Turns in one plane each, and the order they were made in; the first pair answered:
G:
[ -4.0   6.2   2.3 -10.8  -1.2 -10.3  -3.5  -0.2  11.4   0.9   7.7] -> [  7.2   0.9   4.4  -9.6  -5.1   0.5 -15.2  -0.3   5.5   7.7   2.9]
[ -2.0   3.0  14.0  15.7  19.0  12.6 -13.9  14.4   2.4  -7.7  26.7] -> [ -0.9   0.3  15.0  17.1  18.0  17.4 -13.0  14.0   0.3 -10.9  24.0]
[  6.5  10.4  -1.5  -0.2 -19.9  -8.6 -13.3  -4.3  -6.4  20.3  -3.3] -> [  5.2   4.5   5.4   6.0 -25.8   7.3  -2.5  -7.0  -9.8   4.1 -17.0]
U:
[ 13.5   5.5  -3.5  -8.5  -5.2 -11.3 -12.2 -14.0  -2.3  12.3  11.7] -> [ 12.7   6.4   0.1   1.3  -0.1  -3.5 -21.8  -7.1 -11.3  10.9  11.6]
[ -0.1   8.4   4.1 -12.1 -14.9   4.1  17.8  -4.0  -3.9 -17.8  -7.3] -> [  2.0  -4.3   9.1  -3.7   0.4  14.8   1.6   9.2 -18.1 -17.4 -11.1]
[  3.5   2.9   2.4  17.1  -6.2 -23.1  24.7  -2.2 -15.8   8.1 -15.4] -> [  2.9   1.5   5.1  24.8  -1.0 -15.1  15.5   3.3 -24.2   6.8 -15.7]
C:
[ -0.7 -15.2   2.1  -9.8  10.9   9.5 -14.6  -0.8   3.5  -4.0  -4.2] -> [ -5.9  -8.3   0.3 -12.4  10.8   5.5 -14.0  -0.5   9.0  -4.3   4.8]
[ -6.0  16.7   4.4   1.7 -13.4 -12.9  33.6 -19.1  15.3 -12.0   0.5] -> [  2.8   8.4   7.6   2.2 -16.0 -13.2  34.9 -22.0   7.4  -5.9 -11.3]
[  0.5  12.5  -2.5   9.8  -5.4  33.4 -14.5  -6.9   0.5 -29.8   5.9] -> [ -5.1  27.5 -10.7   4.4  -8.2  16.5 -12.9 -11.6  11.5 -22.8  21.1]
[  6.4   2.9  -5.5  16.1   0.4  -5.6   7.4   9.6 -19.7  -4.2  -4.1] -> [  1.8   4.0  -5.4  16.0   2.5  -1.3   6.3  13.4 -18.3  -9.4  -0.9]
V:
[ 16.3 -14.3   1.8 -16.1   6.6  -6.8 -16.4   4.3  -7.2  24.3  -2.1] -> [ 19.4 -13.0   2.9 -12.8   1.7  -8.2 -13.9   1.8  -9.0  24.7  -5.5]
[-12.9   6.6  -3.3   5.4   6.1   1.6   8.9  -0.6   0.2  -4.3  -0.1] -> [-12.0   6.6  -2.4   8.3   4.2   0.4   9.7  -2.6  -2.0  -3.7  -2.2]
[ 1.4 11.0  0.9  1.8  7.8 10.8  9.4 -4.5 -2.7 -0.3 15.7] -> [-0.3  5.1  2.0  3.8 14.7 11.9  8.7 -0.7 -5.3 -3.3 12.8]
Now pairs of rows:
(two turns a pair)
[  4.4  28.2   6.3  15.6 -10.7 -10.9   2.4  -7.6  -6.0  -2.2  -5.9] -> [  8.7  26.6  -1.0   1.8  -7.3 -20.2  -6.0  -7.7   3.5  10.3   3.0]	V C
[-5.9  5.9  5.0  5.8  0.7  4.0 -1.7  1.1 -0.1 -3.8  4.7] -> [-1.5 -5.9  3.5 -0.3  8.9 -2.6 -3.3  3.5 -0.4  3.3  3.1]	C U
[ -0.5  -8.4   3.2  10.7   4.5  16.4  16.7  15.7  -3.5 -14.2  -0.6] -> [  0.5   6.6   0.8  13.0 -12.4  15.6  19.8   6.5  -0.1 -12.2   2.5]	V C
[ -2.1  -3.0   0.0  -0.6  -2.2 -25.5  18.9  -7.4  -9.4   6.5  -7.1] -> [ -9.4  22.9  -1.7  10.4 -10.5 -11.0   1.2  -4.5 -12.7   2.7  10.9]	U V
[-12.8  18.7   0.6   1.5  -1.7 -20.5 -19.0   0.5  -8.0  25.7  12.9] -> [  9.4 -12.6   5.6 -20.1 -13.4 -11.4  -6.1 -12.2  -1.9  27.7 -15.9]	G U
[-20.4 -10.1  -4.2  -6.0  34.4  11.6  -2.6  16.1  20.4 -15.7   6.8] -> [-13.4 -21.8   1.6  10.0  38.6 -11.2  13.5  13.6  -1.1  -2.9 -12.8]	C V
[ -5.8  -7.6   8.7  17.8  14.1   6.7  14.9  13.9  -5.6 -19.5  -8.2] -> [ -1.7   0.9   1.1   0.9  -6.0 -10.1  33.2  -3.2  13.1 -12.1  -5.5]	U V
[  2.0 -19.8   4.7  -4.8  17.5  17.8  -9.4   5.9  -2.6 -10.9  -4.3] -> [ -9.1  -3.2   3.6   3.6   0.3  -6.0  26.8  -8.2   1.0 -18.1  -8.5]	V G
[-17.0  18.6  -3.1  23.5  11.8  -3.9  -5.5   9.6   6.8 -27.7  14.7] -> [ -2.7   4.6   0.9  32.1  21.0  -6.8 -19.3  15.8 -14.6  -7.2   4.9]	G V
[  0.2 -15.5   7.9   9.3  16.7  12.4 -12.7  16.5 -11.2  -5.2  -5.8] -> [ 12.2  -2.9  -7.1 -19.0  -8.6 -15.2   0.4  -8.8  14.3  17.1   3.2]	U G
[-3.3 -8.2 -5.0 -0.9  1.6  6.4 13.3 -2.3 -3.0 -6.5 -6.7] -> [-10.3   6.1  -7.6   7.7   5.1   3.5   5.1   1.9  -6.6  -2.9   6.1]	G U
[ -8.8 -17.3 -16.9  -3.9  17.1   3.2   5.4  13.0  13.6  -3.8   9.3] -> [  0.3 -15.9 -20.2  -8.1  14.9  -0.4  -4.9  10.9  11.1  10.9  12.7]	G C
[  3.2  -1.5 -18.7 -12.8  26.9 -48.7  -4.6  -7.0  -1.3  23.7   2.6] -> [ 14.5 -35.9  -0.1   0.7  33.8 -10.6  -8.0   3.6 -23.4   4.5 -30.2]	C C
[-15.5   6.9  -2.8  -5.6  -2.5  -1.6  -1.9   1.4  11.4 -14.5  -2.1] -> [-11.3   2.6   1.3   5.1   6.4   2.8 -17.6   9.8  -3.8  -5.9  -4.1]	C U
[ -1.6   7.9  -4.6   6.8  16.9 -22.1 -11.6   4.2  -5.0  22.9  12.8] -> [ 17.4   8.0   2.1   9.6 -11.5   8.0 -20.2  -7.9 -13.8  22.2  -1.7]	G V
[ -2.7 -19.6  13.3  -0.8  13.2   4.5  26.1  -0.4  -0.8 -11.0 -20.8] -> [  1.7   0.3  17.6  20.1  -2.5  22.1   6.8  -1.9 -17.8  -7.0 -16.8]	V U
[ -1.8  -9.7  -7.6  -1.4 -13.8  11.1  16.7 -15.5   1.7  -3.8 -21.3] -> [-23.3   6.7 -11.7   8.5  -0.7  -3.5  21.6  -8.2   3.2 -11.7  -3.6]	U G
[-18.4  13.2 -22.5  14.5   9.9  -8.6   8.3  -5.8  10.7 -15.1   5.3] -> [ 11.3   9.0 -22.9   9.1   0.9 -13.8 -14.2 -12.5  -2.9  22.2   1.4]	C G
[ -4.2   2.5  -9.9  -8.2   4.8 -10.5  12.9  -3.7  -0.6   0.6  -2.0] -> [  1.6  14.7  -8.6   0.5  -1.7   0.5  -3.9  -3.5 -10.7   9.0   2.7]	G U
[-11.6   2.4 -12.7  -9.8   4.7  -1.7  -5.8  18.3  11.8   4.0  16.7] -> [-12.8   4.6 -10.3  -3.9 -10.4 -13.8  21.1   5.9  11.5  -0.8   3.1]	V U
[ 13.8  -0.6 -14.3 -25.4 -22.5  12.0   6.2  -8.1  24.4   3.0  11.8] -> [ 16.1  -6.5 -10.2 -21.6 -24.7  13.9  17.2 -10.3  19.3  -2.2  -1.2]	C G
[ -7.4  -9.5   6.2  23.7  14.7 -14.6  11.8  13.8 -17.7  -7.4 -12.3] -> [-11.5  -4.3  -2.3   6.7  10.4 -28.8  25.5   6.2   4.4 -10.3  -4.8]	C U
[ 2.4 24.0 -1.5 -6.2 -8.8  1.2 -7.8 -5.2  2.2 15.7 12.6] -> [  6.9  13.2  -3.3 -17.0  -6.4  -6.6  -1.6  -6.7   9.4  20.3   7.5]	U U
